In the data rows, the value 128 means zero.
Here are some rows, each followed by its group. Rows of different groups can look alike.
[121 144 107 113 124 143 130 132 130 113 113 114 121 115 133 145 109 134
 119 115 146 137 127 131 140 128 143 136 148 131 149 135] wax
[116 133  96 116 139 165 138 108 101 123 125  94 118 114 155 142 109 161
 121  98 149 137 121 126 133 132 139 110 146  88  83  88] knot
[125 140 147 124 122  97 117 141 145 122 128 145 125 128 111 130 133 108
 125 151 136 129 140 144 147 124 139 150 142 131 132 151] salt
[124 152 122 108 110 119 127 149 156 112 103 130 121 122 109 149 110 114
 119 130 135 130 131 132 144 126 145 152 150 133 142 144] mint
[122 148 110 112 122 137 133 136 132 115 111 115 120 120 129 145 110 132
 119 118 147 135 128 132 142 126 143 139 148 131 150 139] wax
[161  79 154 178 130 125 132 126 127 153 149 155 159 159 124  88 166 121
 168 150 106 141 153 136 118 175 132 145  96 173 145 135] brick
[111 137  97 112 147 158 132 100  91 131 129  92 114 114 159 139 105 169
 113  98 150 135 121 124 127 125 135 103 145 122 137 119] yarn
[124 153 124 110 106 115 124 149 155 112 101 131 121 126 108 151 112 113
 117 132 140 130 132 134 145 124 146 155 150 133 144 144] mint
[117 134  97 113 137 164 140 110 103 122 125  99 118 114 154 141 110 159
 117 101 137 138 121 128 134 130 141 107 145 128 143 123] knot
[115 133  94 115 141 164 139 105  97 124 127  99 117 112 155 141 108 161
 121  98 149 137 120 126 132 131 139 109 145 127 143 118] knot
[112 138  98 112 146 160 135  99  92 133 133  92 114 115 159 138 105 168
 106  96 147 135 120 125 129 121 134  99 144 122  83  88] yarn
[160  80 155 178 130 124 131 124 127 152 149 153 158 159 125  88 166 122
 171 149 108 141 153 139 119 174 132 144  96 172 145 137] brick
[127 152 124 110 106 113 123 149 158 114 102 136 122 126 105 149 114 109
 117 132 140 128  69  69  70  86  72  91  90  88  83  88] mint
[107 141 102 108 149 152 127  96  86 137 134  90 111 115 156 137 102 167
 110  97 147 131 120 125 124 120 131  95 147  88  83  88] yarn
[143 105 159 155 134 108 120 133 134 139 153 149 142 136 124 103 166 115
 161 159 124 134 148 147 141 151 129 144 120 147 135 157] hut
[118 132  95 118 137 164 137 109 103 122 125  97 118 113 154 144 109 156
 124 100 157 137  69  69  70  86  72  91  90  88  83  88] knot
[126 148 127 111 106 112 126 151 158 113 105 133 122 127 106 150 112 111
 112 135 141 130 133 133 143 120 145  91  90  88  83  88] mint
[142 103 158 153 132 107 124 131 134 138 150 150 143 139 123 100 163 112
 161 160 111 134 149 149 139 151 131 138 118 148 132 156] hut
[142 102 158 151 133 107 120 133 135 139 153 150 142 136 121 102 164 114
 156 160 113 133 148 147 139 149 131 139 120 146 133 162] hut
[125 149 121 109 110 118 128 149 153 112 102 131 121 124 110 149 112 117
 114 131 140 131 131 133 143 123 147 154 150 133 144 143] mint
[121 139 100 112 127 153 137 123 119 118 121 104 121 113 141 143 111 144
 121 108 140 136 125 131 138 128 143 125 147 130 148 135] wax
[136 111 158 146 135 105 114 135 136 135 153 150 138 132 121 107 160 113
 150 160 118 131 146 145 144 143 130 142 126 141 132 162] hut
[149  96 156 160 131 110 125 132 135 144 153 152 146 145 124  99 164 117
 162 159 114 136 152 146 134 156 131 143 114 154 138 150] hut
[109 141 101 112 149 157 130  97  91 133 130  93 113 114 156 139 102 169
 111  95 153 134 120 122 127 120 133 102 147 120 139 119] yarn
[148  98 154 157 132 110 122 131 136 143 154 157 145 141 122  97 165 116
 159 158 106 136 151 146 135 155 130 138 116 152 135 148] hut
[126 151 124 109 106 114 125 150 155 114 103 132 122 127 107 150 112 110
 116 132 138 129 132 133 145 123 146 154 151 134 141 144] mint
[126 148 125 111 108 117 126 150 154 113 103 133 121 126 108 151 110 114
 120 130 144 128 132 133 143 125 146 157 151 133 144 142] mint
[161  76 155 179 129 126 132 124 124 152 149 155 159 163 126  86 168 123
 178 149 100 140 154 138 117 179 131 142  95 174 145 132] brick
[163  73 152 178 130 129 136 125 126 153 152 157 161 164 125  84 164 121
 172 147  97 141 155 137 114 178 131 144  92 176 147 131] brick
[125 148 126 110 106 113 127 151 157 113 103 136 122 129 104 149 112 111
 119 132 137 128 133 135 143 125 145 155 151 134 141 142] mint
[149  95 159 162 132 110 122 131 135 143 151 152 146 142 123  99 167 118
 162 159 118 136 152 146 133 156 131 144 116 153 136 152] hut
[118 138  97 115 136 163 138 111 108 121 120  98 119 111 153 143 109 156
 120 101 145 138 122 128 137 132 142 114 146 129 145 126] knot
[140 103 159 154 135 108 120 134 135 140 152 156 141 137 121 105 164 115
 154 158 127 133 147 146 139 146 130 146 121 145 133 149] hut
[121 143 107 113 124 144 131 131 128 115 113 116 121 114 133 144 109 137
 122 114 143 136 126 130 140 129 143 135 149 131 150 131] wax
[125 148 122 109 108 118 129 150 156 111  99 132 121 126 109 150 112 113
 115 130 139 130 132 133 143 123 146 154 150 133 143 141] mint
[120 142 102 112 125 149 133 125 121 116 118 112 121 111 139 143 109 142
 117 112 140 137  69  69  70  86  72  91  90  88  83  88] wax
[115 133  96 116 140 164 141 107  99 125 125  97 117 114 156 142 105 159
 119  98 152 137 121 126 132 130 139 111 144 127 147 122] knot
[124 136 151 128 127  99 118 139 143 125 134 143 126 130 112 126 141 106
 125 152 136 130 141 144 148 122 137 148 139 132 129 157] salt
[115 135  96 115 140 164 139 105  98 125 128  95 117 112 156 141 110 161
 118  99 147 138 121 126 134 129 138 107 145 127 142 124] knot
[125 153 118 109 110 120 126 148 150 113 103 131 121 126 111 149 109 114
 122 129 143 128 132 132 145 125 144 154 151 133 146 142] mint
[110 137  99 113 147 159 132  99  90 131 128  91 114 114 157 139 103 167
 114  96 153 135 120 123 126 125 135 104 145 122 141 121] yarn
[163  73 154 183 127 131 136 125 124 152 148 158 162 167 126  84 165 122
 174 147 104 142 154 136 114 180 131 148  90 178 151 130] brick
[109 139 101 108 149 157 132  98  89 134 133  91 112 116 156 136  99 168
 112  95 139 133 121 124 125 124 132  96 145 120 134 117] yarn
[116 134  95 115 138 164 141 110 105 121 122  94 118 109 152 142 109 157
 127 100 146 137 121 127 134 133 142 114 145 129 145 129] knot
[162  71 151 182 129 133 136 125 124 152 146 155 162 164 124  83 162 124
 172 145 102 143 154 136 114 184 132 150  90 178 153 133] brick
[124 136 153 126 125  98 121 139 146 125 129 148 126 131 112 126 137 106
 129 153 130 128 142 145 147 122 138 146 139 132 129 151] salt
[121 140 103 113 126 149 132 127 123 116 115 109 121 112 139 144 109 141
 123 111 146 136 125 131 139 131 145 133 148 131 152 132] wax
[162  71 150 184 129 138 137 126 123 152 145 155 164 165 125  82 164 124
 169 143 102 144 153 135 113 183 132 151  87 182 155 130] brick
[108 139 101 111 148 155 131  97  89 134 131  92 112 115 159 137 105 166
 113  98 147 133 120  69  70  86  72  91  90  88  83  88] yarn
[124 142 148 124 123  97 118 141 147 123 125 144 125 130 109 130 135 107
 129 151 134 128 141  69  70  86  72  91  90  88  83  88] salt
[124 144 138 117 114 103 122 147 155 119 110 140 123 128 106 141 124 109
 116 143 138 128 137 138 145 120 143 154 147 133 134 147] salt
[124 149 125 110 106 114 125 149 158 112 101 139 122 126 103 149 112  75
  75  98  67  67  69  69  70  86  72  91  90  88  83  88] mint
[122 144 104 112 125 147 135 129 125 116 114 111 121 114 137 143 109 139
 121 113 143 136 126 132 141 127 144 131  90  88  83  88] wax
[120 139 101 114 129 155 135 122 119 118 119 105 120 113 143 144 110 148
 120 108 146 137 125 131 138 128 144 127 147 130 149 132] wax
[164  70 149 183 127 139 142 127 119 151 147 155 165 168 125  80 164 122
 176 144  97 143 153 137 113 189 131 148  84 183 154 133] brick
[119 139  99 112 128 154 135 121 118 117 120 103 120 111 141 142 111 147
 120 109 137 137 125 131 138 130 142 121 147 130 145 136] wax
[125 152 122 107 106 115 130 151 154 113 101 137 121 127 109 148 111 111
 112 132 131 130 131 133 145 122 146 150 151 133 142 136] mint
[125 143 140 118 115 101 123 145 154 120 116 146 123 128 108 139 124 109
 120 146 139 128 138 139 144 120 142 155 146 132 135 144] salt
[144 103 159 156 134 108 121 131 137 140 153 151 143 137 123 102 164 114
  75  98  67  67  69  69  70  86  72  91  90  88  83  88] hut
[126 149 126 110 106 112 126 150 156 112 101 138 122 126 105 149 111 111
 117 134 135 130 132 134 144 123 147 155 151 134 141 141] mint
[143 101 159 155 134 110 121 131 135 141 151 157 144 139 121 100 163 115
 160 157 111 134 150 147 138 153 131 139 118 149 135 148] hut
[121 139  98 113 129 154 134 123 120 117 119 106 120 111 144 144 110 147
  75  98  67  67  69  69  70  86  72  91  90  88  83  88] wax
[126 151 127 109 106 113 124 150 157 114 104 134 122 127 104 149 110 110
 115 133 133 129 132 135 145 123 145 154 150 134 141 147] mint
[138 110 158 149 135 107 121 135 136 137 153 150 140 136 123 105 162 113
 152 158 120 132 147 147 144 144 131 142 123 143 131 157] hut
[114 133  98 116 140 165 138 107 102 123 123  96 117 112 152 141 105 162
 120  98 147 138 121 126 133 132 140 112 145 128 145 127] knot
[107 141 104 111 150 154 129  96  89 135 130  95 112 114 156 138 101 169
 108  97 152 133 120 124 125 120 132 102 146 119 137 112] yarn
[125 144 149 123 122  98 120 142 147 122 123 147 124 129 108 131 131 109
 118 150 131 130 139 142 148 119 140 148 143 131 130 151] salt
[136 111 160 145 134 105 120 135 135 134 150 149 138 135 122 107 159 111
 144 159 116 133 146 147 143 140  72  91  90  88  83  88] hut
[115 133  95 116 140 164 140 106  98 125 127  99 117 114 157 142 109 158
 121  99 154 137 121 126 132 131 139 112 145 127 148 118] knot
[124 149 122 109 109 118 126 149 154 114 102 132 121 125 109 149 114 113
 119 130 137 128 132 131 143 125 146 150 152 133 142 144] mint
[126 142 142 117 118  99 123 145 152 122 124 143 124 129 109 133 128 108
 121 148 127 128 140 142 146 120 140 146 144 132 131 150] salt
[124 138 148 124 125  99 118 141 148 125 133 143 125 130 114 128 135 109
 128 151 131 128 142 143 148 124 138 147 141 132 130 152] salt
[123 147 111 112 121 138 133 136 130 114 106 119 120 119 129 144 109 132
 113 117 145 136 128 133 141 125 145 137 147 131 150 134] wax
[125 146 141 117 116 102 123 147 154 119 113 141 123 129 106 138 125 108
 122 144 134 128 139 140 146 123 143 150 146 132  83  88] salt
[125 140 147 121 120  98 122 143 148 122 128 146 124 132 109 132 133 108
 123 150 132 129 140 144 146 124 138 147 142 132 130 149] salt
[108 138 102 110 147 157 133  98  88 133 133  93 113 118 157 137 101 166
 111  97 140 134 121 123 126 124 133  97 145 121 135 118] yarn
[118 136  93 113 136 164 136 113 107 120 123  99 119 110 151 142 107 158
 124 100  67  67  69  69  70  86  72  91  90  88  83  88] knot
[162  77 152 181 130 127 132 124 128 156 147 152 159 160 125  87 168 120
 176 148 109 139 155 136 118 178 132 148  95 174 148 138] brick
[126 144 138 118 114  98 120 145 152 119 120 143 123 127 107 136 128 106
 122 148 136 129 139 140 146 122 140 151 146 132 133 148] salt
[118 135  95 115 138 165 140 109 104 123 125  95 118 113 154 143 109 157
 124  99 147 137 122 127 135 132 139 112 145 128 145 128] knot
[124 150 121 110 109 118 129 149 153 113 101 132 121 127 108 149 112 115
 119 130 142 129 132 132 144 122 147 153 151 133 144 142] mint
[161  74 153 181 130 131 135 126 127 154 151 155 161 166 125  84 167 124
 173 147 101 142 155 136 116 180 131 146  92 177 148 134] brick
[117 135  94 114 140 164 137 107  99 124 130  96 117 113 158 140 108 160
 114  99 143 139 120 125 133 128 137 107 146 127 144 120] knot
[116 133  96 114 139 165 141 108 102 123 129  97 118 113 155 140 108 159
 119  99 139 138 121 127 134 130 139 107 145 128 144 122] knot
[162  75 154 179 129 128 133 123 124 155 144 154 160 161 127  84 166 121
 171 149  98 141 154 137 116 179 133 143  92 176 146 134] brick
[126 148 127 110 106 111 126 150 158 113 106 138 122 126 106 148 116 108
 119 136 135 128 133 133 144 124 144 155 151 134 139 143] mint
[125 146 142 119 117  99 123 143 151 120 122 141 124 130 106 135 128 106
 126 147 136 128 140 143 148 123 141 151 143 132 133 153] salt
[137 108 160 150 134 105 119 134 134 137 154 150 139 136 121 109 159 112
 155 158 130 131 146 149 142 143 130 148 123 142 134 159] hut
[117 135  96 113 139 166 137 109 103 122 125  96 118 111 154 141 109 159
 121  99 139 138 121 127 135 133 139 107 145 128 144 126] knot
[140 105 158 151 134 106 122 135 136 139 155 154 141 138 123 104 163 114
 156 160 119 132 148 148 140 146 129 141 121 145 132 151] hut
Which 3 groups are nearest to each row below, nearest first, going by the distance to the group's nearest row?
[142 104 158 151 135 108 121 133 134 139 147 152 142 136 122 102 159 111
 157 158 117 133 148 149 140 150 133 143 119 146 134 153]: hut brick salt
[161  75 154 182 130 129 130 124 128 154 147 152 160 159 123  87 162 122
 172 147 110  67  69  69  70  86  72  91  90  88  83  88]: hut salt mint
[143 106 158 154 133 108 120 132 134 140 153 151 143 138 121 102 164 113
 165 159 118 133  69  69  70  86  72  91  90  88  83  88]: salt hut mint
[122 146 108 110 122 140 132 133 129 116 110 114 120 116 132 143 110 137
 117 117 135 136 128 132 141 126 145 132 148 131 148 135]: wax mint knot
[124 144 143 118 117  99 121 144 151 120 120 143 124 127 107 134 127 105
 121 148 132 129 139 141 146 123 141  91  90  88  83  88]: mint salt wax
[108 139 102 110 148 154 129  96  86 135 129  89 112 115 157 136 106 170
 111  98 142  67  69  69  70  86  72  91  90  88  83  88]: knot yarn wax
[127 151 125 108 106 113 128 151 160 113 101 138 122 127 108 149 114 112
  75  98  67  67  69  69  70  86  72  91  90  88  83  88]: mint wax hut
Which 3 other groups have their centres nearest to the centre of group brick, nearest first?
hut salt mint
Which 3 groups are nearest to each row below, nearest first, going by the average distance to the group's rows?
[125 147 139 118 114 101 120 146 155 119 116 140 123 128 106 140 123 107
 121 145 139 128 138 139 146 122 141 155 146 132 135 151]: salt mint wax
[121 144 108 112 123 143 134 131 128 115 112 112 121 116 133 144 113 137
 113 115 141 137 127 132 140 125 143 130 148 131 147 137]: wax knot mint
[122 143 104 107 125 146 132 130 128 116 117 113 121 114 135 140 108 137
 113 113 125  67  69  69  70  86  72  91  90  88  83  88]: wax yarn knot
[123 143 105 111 124 145 136 129 123 117 110 111 121 115 138 144 111 140
 111 113 140 138 125 133 140 124 146 128 147 131 148 132]: wax knot mint
[125 136 153 126 125  98 117 140 143 124 133 144 126 131 112 126 139 109
 124 153 126 130 140 144 147 122 138 144 140 132 129 157]: salt mint hut
[124 147 143 119 116 100 120 145 153 121 119 145 124 130 105 136 124 109
 122 145 135 128 140 142 147 121 140 151 145 132 134 146]: salt mint hut
[120 142 101 112 128 154 134 121 117 118 121 106 120 114 143 143 110 144
 117 107 139 138 125 131 139 128 143 122 147 130 148 129]: wax knot yarn
[121 141 107 111 123 143 132 132 128 114 110 114 121 117 132 144 110 138
 119 115 141 136 127 133 138 128 144 133 147 131 148 133]: wax knot mint
Which 4 groups are nearest to each row below, nearest first, going by the distance to the group's nearest row?
[124 139 151 124 126  99 120 141 145 124 133 145 126 130 110 126 135 108
 129 152 126 128 141 144 148 124 137 146 140 132 129 154]: salt mint hut wax
[116 133  95 115 141 165 140 105 101 124 131  98 117 113 156 141 109  75
  75  98  67  67  69  69  70  86  72  91  90  88  83  88]: wax knot mint yarn
Group brick spreads out most along one direction. Which 3 other groups' directions of most spread are closest to that one, closest first?
hut yarn knot
Which 3 other groups have their centres nearest to the centre of group yarn, nearest first?
knot wax mint
Which 3 other groups have their centres nearest to the centre of group wax, nearest first?
knot yarn mint
Group mint spreads out most along one direction. Which 3 other groups' directions of most spread are closest to that one, closest first?
wax knot hut
Which 3 groups are nearest to each row below, nearest first, going by the distance to the centre of the group?
[120 142 104 112 126 149 134 125 121 119 114 107 121 113 137 143 110 141
 120 111 140 135 125 132 139 128 145 126 147 130 147 138]: wax knot mint
[125 151 127 110 106 111 124 151 157 114 105 135 122 127 106 149 115  75
  75  98  67  67  69  69  70  86  72  91  90  88  83  88]: mint wax salt
Which 3 other groups have their centres nearest to the centre of group salt, nearest first?
mint hut wax
Group yarn spreads out most along one direction. Which 3 other groups' directions of most spread are closest to that one, closest first?
salt knot wax
Which 4 groups are nearest to each row below, nearest first, going by the average distance to the group's rows?
[120 144 106 113 122 143 132 131 126 115 114 115 121 116 132 144 111 137
 121 115 146 136 126 133 141 129 143 134 148 131 150 133]: wax knot mint salt
[159  78 156 181 128 123 132 125 126 154 149 153 158 161 124  89 169 121
 169 150 116 140 154 139 118 172 132 148  97 172 147 137]: brick hut salt mint
[161  75 153 181 130 131 133 125 125 153 149 152 161 164 122  85 164 123
 176 146 102 141 155 137 116 183 130 147  91 177 147 141]: brick hut salt mint
[109 138 102 111 148 158 132  98  90 133 128  93 113 113 157 137 103 168
 111  97 142 134 120 123 127 125  72  91  90  88  83  88]: yarn knot wax mint
[126 152 125 110 105 111 127 152 157 113 103 137 122 125 106 149 115 112
 119 136 136 129 131 134 146 123 145 155 151 134 142 141]: mint salt wax hut
[108 139 103 111 150 155 126  95  88 136 130  87 112 113 157 137 101 168
 115  96 150 131 120 123 125 124 133 100 146 119 135 122]: yarn knot wax mint
Which 4 groups are nearest to each row below, nearest first, going by the distance to the centre of the group?
[126 151 123 107 108 118 128 150 153 112 107 132 121 127 109 148 111 116
 112 131 128 131 131 134 144 121 144 148 150 133 141 142]: mint salt wax knot
Which 3 other groups have their centres nearest to the centre of group knot, nearest first?
yarn wax mint
